Where one turn sends some rows of the set: a few examples, then the rows asked
Lev: [  7.1   2.7 -15.1  -4.9  27.4   8.5  -8.2 -12.5 -25.9 -21.2 -14.5   9.4
  22.1  21.8  -2.5   0.4  13.4  -1.3  13.0  -7.5  10.5   1.0 -17.2 -14.3
  -8.0  -5.4  -3.0]
rones: [ 16.7  -0.8  -9.0  -7.7  21.1   2.4   9.1   5.1   8.3  -8.1  -7.4  10.7
  -9.6   0.7  -1.7  -1.0  -2.4  -0.4  18.1   4.2 -15.3  -6.9 -36.1 -16.0
  -9.3  10.5   8.3]
sazel: [ -1.5 -11.5  -1.0 -18.9  17.9  -0.4  -0.3 -17.6  -6.1  -9.0  14.1  -3.0
   1.0  -3.1 -10.0   5.7 -10.0  31.9  -3.3  22.9  13.4   7.0 -12.4 -25.9
   6.5  15.7   1.1]
Nit: [  0.7 -37.2  -7.9 -26.7   2.3  -3.7   3.5   9.0  -3.5  20.3   6.4  -1.5
  -6.8  -6.6   2.9   0.2   2.0   2.5  24.3  -4.6  -9.6  -2.5  -7.5 -16.0
   7.2 -17.5 -22.8]
Dul: [ -1.1 -19.7  -9.7 -10.5  23.4  -7.3 -13.4  -5.8 -13.2  16.3 -21.1   7.3
  -7.1  -5.6 -30.3   3.4  23.4   1.4  18.1  12.3  21.5  -4.8   8.6 -25.5
  -3.9  -6.1   0.0]
Lef: [  0.5 -20.1 -27.4   5.4   0.7   2.7 -10.7   5.2   9.2   8.9  -0.5 -11.6
  -7.1   1.4 -14.6  -6.2   7.4   3.2 -11.2  -5.3 -17.4 -11.1  -5.8 -27.4
 -15.6   5.0  -5.1]
nuvug: [ 11.4  -7.8  -6.0 -19.7  -8.6  16.5 -20.8 -22.1 -12.7  -9.4  -1.0 -25.9
   4.4 -11.1  -1.0  12.7   4.5  10.3   5.0   5.8  10.2   7.5  -9.1  -2.3
   2.8   2.2 -12.0]
gida: [ -5.0  -3.7  -7.8  -3.6  16.1 -17.3   5.3  16.9 -12.4   0.0  -0.1  -7.3
  -8.0  24.5 -11.9 -21.0  -4.5  -7.3  33.9   4.4  10.6  -1.1  -7.9  -2.1
   8.5  27.2 -15.6]
nerag: [ -2.6 -10.0  13.4  -5.2  11.2  -0.2  17.4  -6.2 -25.7   9.5   7.2  -3.0
   1.3  24.5 -18.9  -8.0  -3.6  11.5  -8.2   2.1   4.1  -8.5   7.2 -26.5
  10.2   6.4  -4.5]
niniv: [ -8.2 -19.7  -7.4  -4.3  25.0   0.6 -17.3  26.0 -24.8  -8.2   2.7   0.2
 -11.4  10.9 -16.5  -2.4 -13.3  -1.5  16.2 -12.7  19.7  15.6 -14.1   0.4
  -8.1  16.0  -0.1]
tep: [  3.4 -19.1 -21.6   1.9   1.3   4.9   0.3  27.0 -16.3 -10.4   0.3 -11.3
  -6.5   9.6  -8.5 -21.8   5.1 -12.3  20.5  -2.6  12.7  19.1 -11.5   1.2
  16.5  -8.3  -9.5]
bovas: [  3.1 -18.3 -18.2 -24.4  14.0   5.8   9.0 -15.7  -6.8   3.1   7.0 -15.0
  19.5 -12.5 -15.2   2.3 -11.3  15.3  27.5  21.1  -6.3  -9.6  -4.2  -5.3
  10.6   0.2 -23.4]
fub: [ -5.8 -23.9   8.1 -12.5 -13.7  20.3 -28.3   7.4  -2.8   0.2   0.8 -10.2
   7.8   2.5 -14.2   4.9   0.3  -3.7  15.3   3.1  30.6  -4.9   5.3 -20.1
 -13.0  10.4  -5.5]
zode: [ -0.9 -16.9 -22.2 -10.0  -0.7  24.0   8.4 -10.9  -7.3   5.6 -16.0  17.9
  -2.3  31.5   4.8  11.5  -1.0   2.1  21.0   4.1   0.4  -4.9  11.8 -15.5
  -1.7   7.3  -2.8]
Zariv: [ -0.1   3.4 -19.7   9.6  14.7  -2.8 -14.7  20.7   2.0 -11.3 -24.8  -4.7
  16.6 -11.6 -12.7   3.2   2.6   6.4  26.3  15.7  10.0 -15.2 -11.8 -17.2
   4.4  -9.1  -6.1]

rones goes to Zariv
gida goes to tep
bovas goes to nuvug
Now find these:
fub goes to nerag
zode goes to Lef

Where one turn sends some rows of the set: a few examples, then the rows asked
rute: [-11.6  16.2 -10.3   1.2   7.8   4.5  13.4   3.4   9.9 -10.8  -8.9  10.4
  -8.0  -7.0   0.1   4.5 -14.9  -1.8 -19.1 -28.4]
ginu: [-10.9  -5.9 -18.2   6.1 -10.2  -9.7   4.4  11.5 -10.7 -22.1  -6.6  12.5
 -13.5  -0.3  -5.0   1.8 -18.0 -20.0   3.0  -1.6]
Vuvip: [-11.8  -1.3 -14.8  -4.2 -17.0 -12.5   0.8   6.7 -12.4 -24.6   4.8   8.2
  -7.5 -11.3  -7.6  12.9  -2.2 -24.2   9.3  11.7]
vidad: [-13.0  12.8   0.0  21.8  -5.5   0.3  40.4  33.5  20.5 -17.2  -7.0  -9.1
 -23.8  -4.4   8.4  -1.6  14.1   0.1 -11.2  -5.0]
ves: [ -4.0  15.4   3.6  16.7   0.5   5.0  39.7  21.1  28.8  -7.0  -8.9  -6.7
 -21.6   3.6   4.3   2.4   9.4   3.8  -9.3  -1.4]
kivur: [-17.2   5.1  -1.8   1.5 -20.8 -20.6   3.7   1.9  -3.7 -16.9   0.8   3.5
   6.7 -33.7  -4.1  22.8   7.9 -22.0  11.2  -2.0]
nem: [-14.8   9.8  -0.5 -14.0 -17.0 -22.7   7.2   5.2  -3.7 -14.3   1.2   8.7
   2.4 -25.7  -1.7  22.5   7.0 -23.5  13.7   5.9]
Sev: [  0.8  27.5  -7.5  10.1  -4.9  10.2   5.9   2.0   2.8   2.5 -15.6  19.6
 -14.1 -32.2  11.7   1.4   9.5 -11.4 -19.4 -19.8]
fimu: [-16.1  24.8   6.6 -13.8 -14.7 -22.4  14.0   6.4   4.7  -8.5   5.3   9.7
   4.2 -27.6   6.1  27.5  10.6 -22.6   6.5  -3.2]
pemo: [ -2.6  -6.6 -15.5  -0.8 -12.5   1.4   0.0  22.5 -14.6 -17.1   1.3  12.0
  -8.2  -6.4  13.1   7.0  10.9 -13.4   8.1  13.0]
lefo: [-13.9  25.5  -9.6  15.6 -23.0  -8.5  22.8  13.2   9.7   1.9  15.2   0.1
 -27.8  13.4  -1.0   0.9  21.1 -18.8   2.4 -27.1]
mef: [  4.1  20.0  20.0  21.4 -16.3  10.6  18.2  10.7  18.0   3.3  -5.1   2.4
 -15.2  -2.5   5.9  -9.5  26.1   1.6 -11.3  -2.2]
bem: [  3.3  22.0   6.4  23.8  -8.7   6.9  35.0  20.2  23.2   0.4 -14.4  -1.0
 -23.7 -14.0  11.5  -1.0  24.1  -2.9 -11.0   0.9]
Gov: [ -7.4   0.7 -11.0  -2.7 -22.0 -12.5  -0.4  10.5 -18.1 -22.6   2.1  10.7
  -3.6 -22.0   0.7  10.0  11.1 -25.4   7.3  11.6]
bofa: [-20.8  23.1  -2.5  -2.9 -12.4 -15.4   9.7  -3.5  13.4  -5.8   9.9   5.4
  -3.0 -22.9  -6.0  34.4  -1.3 -23.4  10.7  -1.5]
fuguk: [-18.2   8.5  -6.1  -2.4 -17.2 -18.7   4.1  -2.7   1.5 -13.1   2.6   5.4
  -1.7 -25.7 -10.9  26.1  -1.8 -24.8  15.2   4.6]
raf: [-12.7  24.4  -6.4  20.6 -26.9  -9.7  22.0  14.4   6.2   0.0  12.7  -0.7
 -22.8   5.9   3.1  -2.1  26.9 -18.7  -0.5 -32.3]
Kozor: [-21.2  17.3   3.1   6.6 -17.8 -18.5   9.4   0.5   7.0 -13.2   6.8   1.9
   9.2 -34.3  -0.4  29.4   7.2 -20.2   4.5 -14.6]
raz: [ -3.3  20.9   5.9  28.9  -6.9  -2.2  39.0  14.0  24.4  -6.0 -20.1  -1.7
 -24.3 -10.1  -0.4  -6.2   4.7  -5.5 -15.2 -12.0]
kefo: [-11.5  -0.7 -13.1   7.7 -22.9 -14.8  -0.9   3.6 -15.8 -25.5  -0.8   8.8
  -5.0 -23.2  -8.3   8.6  -0.5 -27.4   4.9   2.7]
kopap: [ -8.4  20.2  -5.1  31.9 -11.0   7.6  33.7  25.7  22.9  -6.2  -8.2  -4.7
 -35.1 -14.3   6.4   1.2  19.0  -7.5  -7.7   3.7]
suk: [ -9.9  24.5  -0.2  20.4  -8.6  -6.5  41.5  26.8  19.4  -9.7 -16.3   1.5
 -35.5  -8.9   3.1  -7.5   6.6 -11.9 -13.0  -3.0]
fedor: [ -2.0   0.1 -15.1  20.3 -22.8  -5.1  -3.4  10.5 -18.5 -14.1 -12.0  16.8
 -13.5 -25.8   5.2  -2.2   4.3 -25.8   0.5  -0.2]
pegu: [ -3.4  16.0 -11.6  -5.9   7.0  21.4   6.7  12.1  10.3  -1.5   2.6   9.6
  -7.6  -9.8  16.5  15.0  13.9   4.6  -9.9  -6.6]
fiz: [ -1.4  21.8  18.2  27.0 -15.9   2.0  20.8   2.1  20.5   1.0 -11.7   3.7
 -19.8   0.0  -7.3 -13.8   5.7  -3.9 -14.7 -12.2]
babi: [-10.3  26.8  -5.6  10.0 -24.4 -10.1  24.0  17.9   5.7   2.1  14.2   1.8
 -24.4  10.7   6.2  -1.5  28.9 -18.3   1.5 -25.7]
Tolu: [ -2.4  16.4  18.3  10.9  -7.9   5.6  23.5  11.1  23.1  -2.6  -2.0  -0.1
 -15.1  15.2  -2.2  -7.8   8.6   5.5 -10.2  -4.1]

bofa goes to Kozor
rute goes to Sev
Now find these:
suk goes to kopap
Vuvip goes to kefo
raz goes to bem
kivur goes to nem
raf goes to babi
Tolu goes to fiz
fedor goes to pemo

